(in the rows, 128 means zero)
Y: rows in 3 groups, each row roughly a mix of its group's directions
Y (105 x 11)
[[114 132 185 161 107 180 148 150 121 128 121]
 [138 157  59 158 120  97 130 120 128 156 111]
 [119 139 139 114 117 181 126 168  97 164  91]
 [155 168 147  99 127 117 108 138  68 158 128]
 [171 111 153 120 126 142 129 113 144 109  58]
 [109 141 153  92  81 133 115 149  95  82 142]
 [116 143 159  88 152 170 137 165  83 128 128]
 [ 99 178 130 111 144 129 101  82 102 104 154]
 [184 102 155  79 145 139 148 103 108 121 123]
 [136 140 118 129 132 140 201 138 139 180 121]
 [144 114 183  85 146 122 121 148  83 108 142]
 [ 92 172 147  91  92 126 168 129 108 112 144]
 [164 141 102 116  93  99  85 130 132 153 171]
 [101 150 127 103 120 122 107  69  93  89 120]
 [117 170 115 115 118 180 164 146 149 126  88]
 [159 154 149 177 139 104  86 119 143 118  91]
 [197 138 157 105 159 128 124 146 105 143 108]
 [155  87 111 114 170 131 142 153 142 166 168]
 [117  97 142 114 138 110 132  55 121 100 152]
 [152 169 163 132 153 157 176 123 147 133  95]
 [137 136 187 112 124 144  83 131  99 137  89]
 [132 159 155  98  97 117 127  86  78 103 134]
 [137 115 103 118 130  49 143 115 159 117 132]
 [149 150 191 129 162 145 126 151 119  86 125]
 [153  79  88 129  99 155 102 154 117  99 115]
 [131 136 145 134 139 133 180 175 127 184 114]
 [151 116 165  90 102 138 100 118 103 151  80]
 [ 88 178 106 125  89 148 135 100 101 131 103]
 [108 140 145 109 105 121  79 113  78 170 135]
 [159  94 156 149 177 123  90 149 133 150 151]
 [151 175 108 149 102 121 142 136 185 110 151]
 [ 66 109 134 122 103 149 124  79 122 100 139]
 [115  81 119 135 159  87 125 111 124 114  73]
 [ 93  93 158  88 142 168 133 143 112 133 165]
 [135 100 180 124 133 134 122  80 140  78 141]
 [ 98 107  96 122 133 126 155 157 143 147 192]
 [177 196 131 127 110 146 134 139 135 158 126]
 [111 147  51 153 122 108 137 107 124 149 131]
 [159 137 181 138 167 121 108  91 136 164 136]
 [103 166  81 173 151 134 133 104 122 104 103]
 [107 139 165  91 133 158 140 186 103 129 146]
 [112  69 129  88 115 155 166 118 149 115 144]
 [155 176  90 141 155 128 132 172 156 136 107]
 [119 107 109 139 165 124 113 205 119 125 136]
 [109 125 157 140 132 161 176 158 170 120  94]
 [188 129 153  85 131 110 156 118 107 116 157]
 [138 174  79 124 112 127  95 142  81 144 126]
 [125 129  83 132 121  92  87 162  81 145 126]
 [152 117 105 139 150 130 163 159 176 144 175]
 [104 172 145  99  86 152 125 117  78 118 122]
 [157 100  95 112 152 140 190 106 120 148 114]
 [139 122 128 166 167 127  55 127 139 135 133]
 [129 120  95 125 109  84  82 115  83 131 158]
 [170 120 115 115 157 154 161 107 127 104  74]
 [ 99 109 124 146 151  74 151 145  95 114  87]
 [114 173 107 121 162 137 113  71 114 121 159]
 [176 122 143 105  95  92 110 151 127 176 129]
 [128 134  52 119 142 159 148 103 112 116 142]
 [117 176 117 115 147 154 128  76  84 144 126]
 [132 122 120 131 126 127 137 201 172 151 103]
 [125 135 155 103 116 182 120  82  85 138 133]
 [155 148 115 155 178  68 136 112 127 110 127]
 [110 150 121 141 182 122  67 124 116 114 155]
 [134 120  88 124 119 169  96 115  74 117  96]
 [100 137 154 101  97  91 155 137 153  87 159]
 [131 158 101 143 150 111 161 176 159 124  86]
 [ 71 169  82 136 108 124 154 113 132 125 112]
 [165 100 152  76 136 156 149 160 122 144 103]
 [169 125 118 125 104 113 107 131 134 168  65]
 [127 135  76 106 111 131 113  98 173 102 164]
 [ 87 124 180 115 119 167 120 115 118  84 110]
 [130 128 133  91 181 132 130 109  65 118 127]
 [156 111  99 138 138  99 121 164 152 184 155]
 [109 145 142 174 132 100 113 148 189 151 137]
 [166 155 123 155 166 109 121 181 133 154 110]
 [120  92  98  92 121 117  79 143  93 160 131]
 [130 127 180  98 127 151 116  84  92  95 114]
 [ 81 102 154 156 105 134 118 132 178  96 137]
 [130 136 179  95  77 122 175 127 123 130 121]
 [115 165 110 114 108 147 117  57 107 112 129]
 [141 118 122 153 194 130 127 131 179 103 138]
 [ 94 174 135 142 166 124  73 116 105 128 137]
 [128  96 102  97  89 132 167 112 105  99  93]
 [ 99 160 189 132 108 132 107 128 111  85 134]
 [153 157 161 177 170 148 120 145  95 135 125]
 [ 86 102 110  86 104 135 161 144 152 127  87]
 [175 137 145 117 121  86 114 148 104 182 124]
 [142 146 165 152 120  91 118  98 137  83 169]
 [101 177 129 152 161 132 135 170 112 112 167]
 [127 139 101  86  61 116 118  99 119 137 148]
 [ 88 111  97  83 124 153 157 126 157 115  92]
 [104 141 111 109  63 117 148  87 131 102 143]
 [117 163 105 102 168 140 142  78  92 123 147]
 [108 108 155 161 181 177 119 125 112 106 127]
 [138 158  85 142 117  96 134 186 156 133 112]
 [124 146 112 141 153 126 167 113 189  85 123]
 [109  95 115  87  76 134 103 154 114 162 127]
 [105 134 143 153 136  93 172 148 167 168 105]
 [157 103 137 167 142 122  74 144 172 133 144]
 [178  76 158 125 150 123 148 124 126 157  99]
 [142 156 153 117 178 134 134 148  90 120 177]
 [162 110 119 147 140 166  94 186 115 149 137]
 [147 174 170 139  95 101 133 148 136  84 120]
 [122 103 173 143 136 175 129  97 157 105 162]
 [146 118 141 107 190 134 147 165  89 148 141]]
which group is each row in? (one row of each group first)
[131 105 110 103 118 127 131  49 101 126 132]
W
[123 178 102 163 153 147 153 159 144 103  99]
X
[160  85 106 157 128 141 126 185 156 147 125]
N

[123 112 146 158 191  89 150 117 115 104 107]
X
[128 150 143  79 103 156 157  86 105 145 101]
X
[107 107 152 126 118 174 123 181 109 159  99]
X
[150  95 201  96 132 144 117 127 129 111 134]
W
[ 79 147 106 178 162 131  97 127 124 135 155]
W
[120 173 126 130 106 142 133 100  58 125 114]
X
[125 125 175  85 116 145 116  87  83 111 130]
W
[131 126 173 119 184  99  92  98 109 120 132]
N
[142 119 117 111 173 120 123 177 123 168  83]
X
[138 101 123 149 147 103 102  63 150 123  97]
N
[166 111 196 156 144 107 128 134 133 152 145]
X
